One vector is turned by the same rotation once a tick. Each row is the vector after some number of ticks, and that number follows the row.
The counts run from 0 to 639.
[-10   5 -19  -5  -7  -9  -1  19  -1   6  -4 -21   3  -7  36   3  -9  19
   0  21  13  -8  13   3  10  10 -14  -6  22  24  32  -7   3  -8  -8  -3
  26  -5 -13  -9   2  21 -30 -28 -17 -19  26   4  -8   1  -7  36 -19  -5
 -12  -1 -21 -10  -3   5 -16  -7  -5  14  10 -19  55]  551
[ -9   4 -34   3  -5  -7   1  13 -11  -3  -3 -22  -6 -18  26  10  -6  17
  10  24  -1 -18  30  18  10  21 -18  -2  30  26  33  -8  12 -10   2  12
  28  -3  -1  -5  -2  29 -21 -38 -21   0  28  -4  -5   6  -1  18  -8   4
 -12   3 -14  -4   1   5 -14  -8  -5   9   1 -23  40]  298
[ -6  14 -33 -16  -1 -11   8  15 -17 -13  -1 -16 -12 -12  15   4   0  32
  11  16   0 -19  24   8  10   9 -18   3  15  20  42 -10  12 -11 -11  14
  22   0  -2  -1   3  26 -25 -36 -31  -5  23   3  -6   8  -3  27 -20   6
 -13   2 -14 -11   2   4 -17  -8  -6  14   3 -10  38]  536
[-17  -2 -13   5 -11  -6  -3  23 -11  12  -8 -22 -15 -16  30   6 -16  25
   4  32   2 -12  21  13  12   9   0  -8  30  22  24 -10  14  -2   0   5
  23   5  -9 -15   9  32 -19 -17 -12 -18  23 -11   4  11   1  22 -17   3
  -3  -2 -19  -4   6  10 -12  -3  -5  15  10 -28  50]  120
[ -9   8 -19  -6  -9  -7  -6  25  -9  -5   1 -23 -16  -6  29  12 -18  30
   6  32  -4 -14  17   7   7   7  -7  -3  14  31  28  -7  15  -4  -2   8
  20   0  -7 -12   4  30 -19 -21 -15 -24  20  -5   4   9  -4  23 -25   1
  -5  -1 -17 -10   0   6 -14 -13  -2  17   8 -23  54]  178
[-15  -2 -12  -4  -2 -10   2  13 -21  11  -4 -20  -7 -16  20   3  -5  25
  10  25  -3 -11  33  18  19  19  -8  -7  34  22  37 -16   9   1  -3  10
  23   0  -1 -11   2  30 -22 -33 -22  -5  23  -2  -6   7   2  18  -6   9
 -11   3 -18  -5  -2   6 -22   0 -14   4  11 -22  45]  364
[ -7  11 -31   3  -7 -14  -1  13 -15  -7  -3 -19  -5 -21  26   6  -5  17
   3  33   3 -12  26  19   7  14 -12   3  20  27  24  -5   7  -6   7  14
  29  -2  -2  -2  -5  32 -21 -30 -17  -9  26  -3  -8  19  -8  24 -12  -8
  -7   9 -23  -3   1   7 -13 -15   0  15   1 -18  49]  605
[-10  15 -31 -12  -6 -13   9  18 -12  -5  -8 -13  -1 -13  27   1   4  28
   1  13  11 -12  18   4   9  11 -16  -2  13  17  37  -5  -5 -14  -9   5
  25  -4  -2   2   2  23 -33 -33 -29 -15  26   4  -9   7 -11  36 -23  -6
  -7   2 -18 -13   5   6 -15  -6  -4  17   8 -10  44]  13
[-20   9 -20  11 -14   0  -4  20  -8  13 -11 -11 -10 -20  26   2 -17  25
   0  31   9  -7  21  14  15   7  -4 -12  29  22  30 -19   5  -4   2   5
  26   4  -9 -12  12  28 -24 -21 -10  -8  20  -1   2   3  -5  23 -19  -4
 -10   2 -24  -6   0   5 -10   5  -4  13   7 -23  55]  123
[-11   5 -12 -12  -1 -14   8  15 -10   3  -6 -17  -2 -12  24  -4   0  19
   5  24   4 -10  18   6  14  12 -13  -2  24  21  30 -11  10  -4  -9  10
  29  -3  -7  -5  -1  27 -22 -32 -25 -10  31   7 -13  10  -1  37 -11   8
 -24   8 -26  -8  -1   6 -21  -8  -6  12   8 -14  51]  459
[-16   7 -19  -2  -6 -15   8  16 -30   2 -12 -10 -14 -21   8   2   5  35
   3  19   6  -9  30  18  21   8  -1   1  24  19  38 -11   1  -7   0  14
  24   4  -2  -4  12  31 -25 -27 -27  -5  19  -5  -2  13  -3  19 -18  -1
   4   6 -17  -5  12   5 -17   5 -15  16  11 -15  39]  134
[ -8   8 -19  -1 -12  -4  -1  20  -3   1  -2 -21 -11 -12  35   3 -20  25
   4  32   4 -17  17   1   7   8  -9  -7  18  26  21  -8  13  -4  -1  -1
  24   2 -13 -10   6  29 -24 -23 -13 -20  25   1   4   9  -6  30 -24   2
 -12  -2 -19 -10  -1  10  -9 -10   0  16   7 -22  55]  27
[-22   8 -28   8  -6 -11   5  11  -7  10 -14  -8  -1 -22  22   3   3  18
  -6  22  15  -2  22  14  11   6 -13  -2  27  23  34  -8   1 -11   0  11
  34  -3  -5  -1   4  26 -22 -31 -18  -3  28   0 -11   8  -4  28 -11  -5
  -7  10 -27  -3   7   0 -11   1  -7  17   7 -17  47]  220
[-18   3 -28  -2  -3 -13   7  17 -21   1 -12 -12 -18 -23  16   6   5  25
  10  23   0 -19  34  18  10   9  -6  -1  26  20  31  -2   9 -11  -1  17
  25   3  -1  -4   9  36 -20 -26 -26  -7  27 -10  -4  16   4  20 -18   4
   2  -1 -16  -1  16   7 -15  -5  -8  16   6 -24  35]  138
[-14   2 -24  -7   2 -16  14  14 -19   0  -7 -17  -8 -20  13   1   9  27
   4  15   8 -12  27  11  16   7 -12   2  24  16  36  -8   9 -14  -4  11
  29   1  -8   3   8  26 -26 -34 -30  -5  31   2 -12  12   0  29 -12  10
  -9   2 -18  -9  11   2 -13  -4 -13  15   9 -12  37]  72
[-15  12 -36   4 -14   2   0  21 -15   0  -8 -10 -19 -22  21   8 -11  36
   6  21   3 -22  27  13  15  11  -7 -11  24  19  39 -14   0 -13  -2   7
  23   3  -6  -7  14  30 -26 -28 -17  -3  21  -6   5   2  -7  17 -24  -2
  -2  -8 -10  -5   7   9  -7   7  -4  14   3 -19  39]  47
[-18   8 -25  -7 -10  -8   7  26  -2  -2 -10 -13 -16 -16  27   5  -5  33
   3  22   9 -12  14  -2   7  -3  -6  -5  14  21  27  -5  11 -14  -7   5
  24   2  -9  -5  16  29 -21 -17 -21 -21  25  -2   0   7  -4  34 -33   0
  -3  -6 -18  -9  13   6  -8  -9  -1  22   8 -19  46]  102
[ -4  16 -24 -16 -11  -6  -5  25 -14  -5  -4 -15 -12  -6  28   1 -16  33
  11  22  -4 -17  21   7  11   9 -12  -5  11  22  37 -13   0  -1 -17   7
  19  -1   2  -9   3  26 -27 -26 -23 -19  17   2  -4   7 -12  28 -25  -1
 -12  -4 -16 -10  -4  13 -23  -5   0  11   6 -17  48]  480
[-15   3  -8 -15  -3 -11   9  24 -10   0  -2 -18 -14  -4  21   4  -7  39
   3  19   3  -6  14   1  16   1  -7  -3  17  23  38 -11  15  -6 -13   5
  22   2 -11  -7  11  26 -24 -24 -25 -20  20   4   0   3  -3  32 -26   8
 -10   2 -18 -13   4   2 -18  -7 -12  14  17 -16  47]  403
[-11  15 -34 -12  -2 -10  -1  21  -7  -6 -12 -12 -11 -14  24   4   0  22
  11  17  -7 -18  29  11   2  11 -17   1  18  24  35  -6   5  -8 -13  18
  25  -6   8  -5  -1  31 -13 -30 -28 -10  26  -6 -11  10  -2  27 -21   4
 -12  -1 -20  -3   2   9 -25 -12  -1  15   5 -22  42]  233
[ -7  17 -35  -4  -7  -7  -7  19  -4  -9  -3 -16  -6 -12  27  11 -10  23
   4  27   1 -10  21  14   4  10 -22   2  15  31  35  -8   7  -7  -3  14
  23  -6   2  -6  -5  26 -20 -30 -21  -8  21  -3  -5   6 -11  24 -22 -10
  -9   6 -20  -5  -5   6 -20 -12   0  17   2 -22  51]  237
[-12   5 -30  -3  -3 -16   1  15 -21  -7  -9 -16  -9 -19  18   8   3  21
   8  23   0 -15  35  24  10  13 -10   3  24  25  29  -2   7  -9   2  19
  26  -1   2  -3   1  34 -19 -28 -27  -8  26 -11  -7  17   1  17 -13  -1
   2   5 -18  -3   8   6 -18 -11  -8  15   6 -23  37]  447
[-23   7 -23   4  -4 -12  11  15 -11   3 -10 -13 -13 -22  18   5   4  24
   0  26   9  -7  20  10  13   2 -10   1  28  26  29  -9  19 -12   1  18
  34   3  -8  -3   9  29 -13 -24 -23  -3  29  -1  -4  11   4  26 -17   8
 -11  12 -29  -2   9  -3 -10 -10  -6  22  10 -17  46]  526
[-19   7 -15   7 -13  -6  -4  22 -16  11 -11 -14 -16 -21  24   0 -14  26
  -1  36   6  -8  22  15  14   7   1  -9  25  21  23 -15   8  -1   2   9
  25   3  -6 -12   8  30 -22 -15 -13 -14  19  -5   3  13  -6  22 -20  -3
  -4   5 -24  -3   2   9 -13   0  -2  19  10 -22  57]  274
[ -7   5 -20 -15  -5 -16  -3  23 -16  -9   1 -24  -9  -3  26  12  -8  32
   9  22   0 -14  22  12   7  12 -12   4  12  27  35  -2   7  -6  -7   8
  16  -4   3  -8  -1  29 -23 -26 -24 -26  19  -9   0  11  -7  25 -22  -6
   2  -4  -9 -11   5   7 -22 -12  -9  14  12 -25  47]  174
[-16  -1 -14   2 -12  -5  -6  25  -8  13 -13 -17 -10 -19  32   2 -16  23
   5  29   3 -12  25  13   9  10  -1 -12  27  23  27  -8   1   1  -4   5
  23   0  -3 -16   7  30 -19 -18 -14 -20  23 -12  -2   8  -1  23 -18   0
  -2  -5 -18  -3   4  14 -19  -2  -5  13   9 -30  50]  119
[ -1  15 -26 -15 -10  -8   3  22 -14  -9  -3 -18 -14 -13  27  -1 -14  35
   9  23   1 -20  19   4  11   9  -9  -5   9  17  31  -9  -2  -7 -11   4
  22   2  -6  -3   6  25 -34 -26 -24 -20  21   1  -2  11 -11  31 -26  -3
 -12  -8 -13 -14   0  15 -14  -4   4  16   3 -12  49]  631
[-15   8 -27 -10   1 -12  12  16 -17   1  -9 -12 -10 -15  14   4   6  30
   7  13   2 -13  29  12  14  11 -14  -2  23  17  42 -10   9 -13 -10  15
  26   1  -3   1   8  27 -22 -38 -32   1  29   3 -10   7   1  28 -16  11
 -11   0 -17  -7   6   2 -16  -1 -12  13   7 -14  35]  73
[-21  10 -20  -2 -12  -6   4  23 -23   4 -14  -6 -22 -21  14   0  -4  37
   3  24   4 -11  25  12  16   3   2  -5  15  15  28 -12   2  -7  -5  14
  23   7  -4  -5  16  33 -24 -16 -21 -15  17  -9   3  15  -4  22 -27  -1
   4  -2 -21  -5  13  10 -14   4  -2  19   8 -18  44]  349
[-13   4 -12  -9  -3 -13   0  18  -5   5  -1 -19   3  -2  28   6  -6  28
   1  17  11  -4  13   3  12   9 -19  -7  20  24  43  -9   4  -7 -11   0
  24  -6  -8  -9   1  18 -31 -31 -21 -19  24   5  -9  -3  -9  34 -20  -1
  -9   1 -17 -15  -1   3 -18  -3 -14  12  16 -19  53]  400
[-20   7 -33   2 -10   0  -4  24 -14   6 -14  -8 -19 -25  22   7  -7  31
  12  19  -2 -17  33  17  10  10  -6  -8  27  20  36 -10   3 -11  -6  14
  24   0   3 -10  14  33 -16 -25 -21  -6  24 -13   2   3   0  17 -23   2
   0 -10 -13  -3  11  10 -14   3  -4  12   4 -30  36]  506
